Each path is a new rotation, seen through one point. The rows after it are directions, each followed by how far the rotation turns it, in degrees each step (0 if it stays put).
Each turn is a multiple of 5 degrees from 10 to 175, or 0.
Each row of a path follows its step; steps can be skipped.
Path 1:
step 1: [-10  -7  -6  18  -6 -16  11  18  30  65   6  17 -32  11  -6 -46 -13 -15
 -15  21 -25   6  38   0 -59 -10   6   1 -51 -27  62   0  -5 -30  11  36
   4]
step 4: [-28 -33  22 -22  35 -26  12 -43  15  32   9  10  -2  59  18 -29  34   1
  -2   0  29  -1  18   1 -37 -37 -11  15   8  26  -5  -4  14 -35  47  38
 -51]
step 6: [-14   0 -17 -26 -20 -32  10  17  41  78  18  24 -17  -9 -20   0 -23  40
  19  12 -35   6   6  19 -52 -20   0  44 -24 -39 -16  24  33 -15   1  18
 -10]
step 7: [ 11 -46 -23 -49   8 -43  15 -27  18   1 -14 -58 -12   8  44   4   7  -2
  -6 -32 -22  -8  43  26  26  30  -2 -19 -27  11  28  16 -28 -16  46  18
 -28]
step 9: [-12 -47 -20 -61  -2 -19   5 -31  17  16 -12   0  -5  13 -57   9  28  17
 -38  18  18   8  16  14 -25 -45 -36  10 -18  22 -24 -34 -11 -40  -2  43
 -28]
step 10: [ -4 -19 -47   1  35 -48  36 -10 -24  -2   6  59 -14 -39  71 -39   3  19
  27   8   2 -25  14  21  36 -16 -22  -2 -35   5  19 -11  -6   1  10  -8
 -15]
step 14: [-17 -26  -2  13  19 -42  18 -17  48  15 -10 -14 -10  36 -31  -6   9  -1
 -13 -16  17 -34  61  -5 -36 -45 -57   9 -18  52 -40   3  -9   4  13   4
  -8]
step 17: [-17 -11  -4 -26 -43 -98 -11   5   6  21 -42  -2  24  28  29  27  -8  17
 -21   6   4 -30  25  21   8  32  -9   4 -30  18   5  11 -19   4  36 -15
 -33]
step 20: [  4 -54 -36 -10  19 -23   7  13 -33  34  -5  41  24 -30  33   9 -12  16
   8 -21  41 -62  11  17  -9 -12 -19 -46 -14 -26 -10 -34 -46   6   8  -5
 -17]
Directions:
[  4 -12  16 -22 -11   5  -9   5 -10   5   5   6   3   7 -18  12   2  -3
   3   7   0   9   0   8  18   5  -2   4   2   6  16  -2  -8   0  12  -2
  -1]
170
[  8  -6  -2 -10  -4  -3   1  -1   1 -10   2 -10   3   3  13  11  24  -3
 -19   1  -6  -4  -8  -2  -6  -4 -11  -8 -11  14   0  10   9   5   3 -16
 -13]
145
[ -8   5   9 -10  15  -6  -3   4   0  -8  11  -3  -9 -14   8 -14   6 -18
   0  -7   3   1  -8   1   3   5   4   3 -14   2  10  -2  13  -6  16  19
   6]
120
[ -5   3  -4  24   7   3  -3   9   4  12  -5   7  11   4  -5  -3   1   0
  -6 -16   6  -5   2   1   9   8  -3 -12   0  16  12   5  -2  18  13   6
 -13]
120
[  2 -15   1   8   0  12   3  16  -5   8  -3   2  -7 -21   3 -10   3   2
   3   8  -7   1  11  12 -10   1 -19  13   3  19   2   5   3  -2  -7  -1
   9]
80
[ -1  18 -15 -10  -1  -7   2  -1  -1 -12  -5   2 -17   7  -1  -4  -3  -5
  -1   1 -10   0   9 -18  10   6 -10   8  -3  17   4   2 -19  12  -3   0
  10]
155
Path 2:
step 6: [  5 -11 -11  33   7 -33   9 -27 -20  19  53  -4 -14 -29 -33  21 -20 -42
 -17  28  31  21 -43  13 -31   9   4 -40  -5 -42  -5 -36 -31 -14  24  12
  12]
step 8: [-14  -5   1   8  -6 -54  18 -23  18 -15  59 -27  19 -27  -3  11 -25 -19
  12  10  47   5 -46  21 -39  20  -5   3 -18 -43  12 -12   3  35   2  46
  -4]
step 9: [  9   4  -4   0 -49 -20  36   6  45  -6  -1   1  27  31 -28  -7   0 -24
  56  -1  10  -8  21  17 -22   2   8  62 -40 -10 -14 -39 -26 -14 -34 -13
  15]
step 11: [  7  12   1   9 -41 -10  31  20   2   6  10  19   7  17 -52  20 -17 -46
  12  25   9  13  12 -17  21 -21   4  52 -23 -14 -23 -44 -37 -12  19 -60
  22]
step 13: [  8  28 -33  -4  -3 -23  39  12   4  32  34   6 -11   4 -40   5  -9 -57
 -24  27  37  45   0 -22 -12   0  29  18 -10  15 -33 -58 -26  14   3 -13
 -10]
step 15: [  8  13 -11  -7 -10 -16  42 -18  37 -14  31  32  20  11  -3  34 -13 -53
   4  16  38  15   3  -7 -26 -10  12  18 -15   1 -29 -41 -36  29   8  59
 -33]
step 17: [ 12  -5 -11  11 -12 -20  14 -20   1 -27   7  10  33 -20 -22  39  -5 -45
  16  26   1 -12  -5 -14 -12 -39 -22 -25 -33 -32 -18 -38 -71  25  41  21
 -12]
step 18: [ 42   9  10  25 -30 -23  34  10 -32  62   7   0  33  18 -28 -18  -5 -30
  38   5  -7  -7 -20  22  14 -26  16  -8 -23  -5  16 -24 -10 -45  21 -23
  44]
step 19: [ -3   5  10   7   1 -28  23 -12   4  -2  35 -28   2 -64 -17   4  -5 -35
 -17  28   6  15  -7 -26 -44 -29   6 -47 -27 -46 -16 -40 -17  11  39   2
  27]
Directions:
[-19  15  -1  -2   6  -1  11  -8   2  14 -10  -7   6  -8 -13  12 -14   8
 -13  12  -2  -4   7  16   1   2   2 -14   0  10   1  -6   6  -7   2  -8
   0]
55
[ 10  11   5   7 -15   1  11   8  -8  -7  -6  -1 -19 -17   7 -16  -8   6
   1   1 -12 -10  16   6  -1   0   3  -2 -16   2   6   8   1   3 -10   5
   5]
160
[  4   2 -10  11  13   4   0 -18  -2  10   1   1   5  -8   0   5  -9 -10
  12  -7  -7 -12   0  -8   1  -3  11  -6   5 -10  11   6 -14 -13 -17  14
 -10]
35
[ -9   3  -4  -4 -18   9   0   0   2   0 -12   2   6  10  12  21  -4  -7
  21   0  -2 -13   9  10   7   6 -12   2   2  -7   1   8  -6  15   7   1
   4]
55
[  7 -10  -8  14  -5   5   5   9 -11  17  -9   6   7  10  -2   7   1   8
  -4   4   2  11  11   1   6   1  -6  15  -1 -10  -7  -9  11  -9 -21   6
  11]
160
[ 10   4   2  -4   1  -7   9  11  -5   7  -8  10   9   5 -10 -11  -1   5
  22   9   3 -14 -12  -2  -7   2   4   2  16  12  -3  18  12  -6  -2  -9
   0]
170
[ -1   6 -34  -4   2 -12  -6   4  -5  -8 -15 -13   7  -5 -15 -12  11   2
   3  -7  -2   3  -5   7   8   4  -6   2  -2   1   3  -4  -6  12  -4   4
  -2]
90
Path 3:
step 2: [-36   1  -1 -38 -25  12  -2   5   1   3 -31  20   3  33  40  13  24 -18
  33 -23  48  48 -12 -13  -5  -6  43  13 -36  25  30  17 -26   5  -3 -26
 -26]
step 3: [-12 -32 -21  -7  -7 -13 -12 -60   5 -31  19   5  -5 -61  29  13   8 -21
  10 -17  -3  13   7 -48  26   6 -19  23  18  45 -24  10  12  13  -1  46
 -22]
step 5: [  9  15  32 -11  26  39   3  -4  32  17 -39  -8 -23   5  53 -48 -44   4
  16  17   7 -28   9 -25 -14 -13 -12 -36  14  15 -18  40 -19 -13 -17  20
 -30]
step 6: [-47 -20  20  16 -27   6  -4  17  32   0  -5  -7 -13  13  24  46 -53   1
  17 -11  59   8  -9  -8  15 -25  -2  40 -13  24  48 -32 -17   5   0 -12
 -18]
step 8: [ 15 -44  55  28 -12 -21  29  13   2  -2 -39   3  32 -27   8  25  25  10
  31  -8  23 -14  20  32  34  26  -4 -10  41  24 -32  17   1  26  13  30
  -2]
step 13: [ 12 -24  28  21  24  13 -57   3  23  33 -26   6 -14  29  11 -39 -14   9
   0 -22   7 -17  19 -22  -4  33  -1  28  42  41 -12  21  16 -14 -18  41
 -37]
step 14: [-28   2  20   7  -3  21   0  31   5 -29 -33  13  -4  13   9  -1 -71 -17
 -12  17  40  41  -3 -23  37 -44 -34 -34 -24  22  13  15 -11  -9 -27 -12
 -17]
step 16: [ -7 -16   1  -2   5 -17   3  -7 -32   1 -42  10  13  -5  13  35  22  15
  36 -32  33   6  53  31  -4   9 -46  -6  11  32  -1 -18 -49  25  42  -2
 -34]
step 17: [ -2  -9  28  22   3 -42 -21  16  24  12 -34  -1  16 -32  -2 -55 -10 -28
  34 -27 -10 -12 -10  15  -1 -19  12  14  10  23 -39   6  18  28 -45  39
 -40]
Directions:
[  7  -8 -18  -5 -10   6   9   3   2 -10   9  -3   9   1 -12   7  -3  11
   1  12  -7   2   1   9  17  -7  -1 -16   2   9  -1   6  22  -1 -12   2
  -5]
100
[ -3  14  -6   9   0  -2   5 -15  -3 -13  -8  -7   9 -18   5  -8 -11  -3
  15   7 -10   3  -2 -14  -2  -5  -6 -12  -4 -10 -14  13 -10   6  -7  -7
   2]
155
[ -3   7  -3  -9   7   9  11   7   2  10  -6   8   4 -17 -11  -8  11 -15
   6   8   9 -10  11  -8   1 -10  13   4   2  10  -6  -6   6 -19  -3 -11
   4]
145
[ 12  13  -8   2   8   2  10  -7  15  10  15   4 -15   0   6  -6  -3  -8
  -9  -4  -6   5  21  -5   8   3  -5  -9 -11   4  -9  -9  -1  11   6  13
  -6]
175
[  0  10  -4   6   5  -5  -7  18  17  -6  -1   8  -6   2  -6   5  -3   0
  12  -2 -17   1   0  -1   7   7  27  10   7  -1   3  11  -1  12   4 -11
  -9]
175
